Here are some points:
-13:11:45:25:8:27:33:0:53:30:54:40
4:8:31:14:-29:-19:2:26:-22:-15:-14:-10
-6:17:51:20:18:23:17:14:15:16:33:33
-25:9:62:24:-9:23:37:12:50:18:65:61
-8:-29:-62:-27:91:17:14:-41:63:25:36:39
6:-26:-62:-37:78:9:3:-19:20:23:10:35
10:2:-16:-7:-9:-4:-11:1:-17:-12:-14:-19
12:26:55:31:-77:-12:-7:38:-53:-29:-24:-45
-7:32:90:43:-46:24:27:22:25:19:42:15
2:13:27:5:-38:0:-16:13:-29:-12:-17:-17
10:15:54:22:-68:-30:-2:47:-58:-35:-33:-33
13:13:11:2:-59:-15:-27:12:-59:-16:-43:-57
-5:19:76:31:-63:-9:5:33:-28:-28:-3:-13
-7:29:90:37:-86:-6:-8:32:-39:-25:-23:-28
-15:32:91:41:-25:48:21:0:48:57:61:26
2:21:62:41:-59:-2:12:16:-2:-21:7:-16
-5:10:41:18:-20:-3:-2:9:-7:-13:0:-6
-3:12:39:22:-35:1:2:18:-6:-13:3:-5
-5:26:69:33:-49:14:14:18:9:0:20:6
Then 16 other points, each followed by its number:
-4:10:24:37:8:19:48:-2:76:9:63:41 0
-6:-9:-38:-29:12:6:-18:-3:-17:-3:-14:12 1
4:7:25:11:-22:-17:6:24:-22:-21:-17:-8 2
-18:21:101:40:-32:14:19:22:6:10:26:24 3
21:-15:-82:-25:6:-26:-20:-9:-26:-28:-42:-37 4
19:-13:-80:-40:-2:-13:-45:-28:-41:-2:-48:-57 5
-6:-15:-20:3:67:25:25:-30:70:47:55:43 6
8:-24:-77:-47:26:-24:-40:-23:-49:-23:-56:-31 7
7:9:-2:20:-23:-3:20:1:27:-12:12:-6 8
17:13:-2:-1:-46:-4:-22:7:-49:-8:-37:-51 9
-12:26:98:42:-58:-1:11:29:-17:-12:7:-7 10
10:20:26:16:-60:-4:-25:13:-38:-18:-39:-46 11
-8:17:59:30:-49:-7:10:24:-10:-24:-1:-1 12
-9:24:91:42:-70:-13:14:41:-26:-29:0:-5 13
-21:-3:58:7:46:27:29:-6:41:54:53:58 14
-2:-24:-65:-30:78:17:5:-41:43:37:25:25 15
Which two of these numbered points are nearest to each point below, ignoring the 2 directions in which the first points spread most? Their numbers follow each, nearest first.
4:-4:-10:1:15:0:16:-6:6:7:4:-4 > 6 15
-1:-25:-72:-31:77:17:-1:-44:45:33:24:21 > 15 11
5:31:53:41:-82:2:1:24:-9:-16:-4:-30 > 4 8
-7:21:49:19:-48:7:-10:17:-22:-11:-6:-13 > 7 1
12:-35:-93:-25:55:-17:-24:-59:10:1:-29:-37 > 6 15
-16:15:73:33:2:18:42:18:49:10:59:55 > 13 2
3:-13:-53:-29:15:-2:-27:-20:-11:9:-28:-14 > 11 15
-22:-7:-9:-8:51:22:15:-19:52:13:36:54 > 12 13
1:21:61:30:-76:-9:-10:27:-40:-16:-22:-44 > 15 6
3:-13:-29:-31:8:-26:-14:11:-47:-19:-40:-5 > 3 13
-7:32:84:61:-27:26:60:20:71:12:78:45 > 0 8
21:-10:-66:-25:-17:-11:-31:-17:-31:-17:-42:-55 > 5 9
0:3:-29:-30:-20:-4:-32:5:-43:-15:-36:-16 > 1 7
2:-10:-72:-37:2:8:-28:-22:-1:-1:-21:-13 > 5 11
-10:14:55:29:10:28:35:-3:51:45:61:39 > 6 15
17:-1:-36:-31:-11:-11:-39:3:-64:-2:-53:-45 > 9 15
-4:-2:15:3:4:-3:-3:3:-5:3:1:-5 > 10 3
-14:-29:-49:-21:89:14:22:-33:64:15:38:54 > 12 13
-8:12:63:45:-26:-16:31:26:12:-35:25:8 > 13 12
2:-15:-42:-19:34:-2:-10:-26:6:15:-5:-13 > 15 6
-2:-24:-59:-39:85:15:9:-23:31:33:16:43 > 3 10
-14:-10:-14:-10:49:20:5:-26:42:19:28:34 > 7 10
15:13:25:15:-42:-19:0:32:-37:-27:-25:-25 > 2 12
2:-13:-47:-7:42:8:21:-21:56:5:27:28 > 8 4
-3:-21:-47:-15:63:15:10:-30:52:24:24:32 > 6 15
1:11:32:15:-24:2:-2:6:-5:10:4:-17 > 15 6
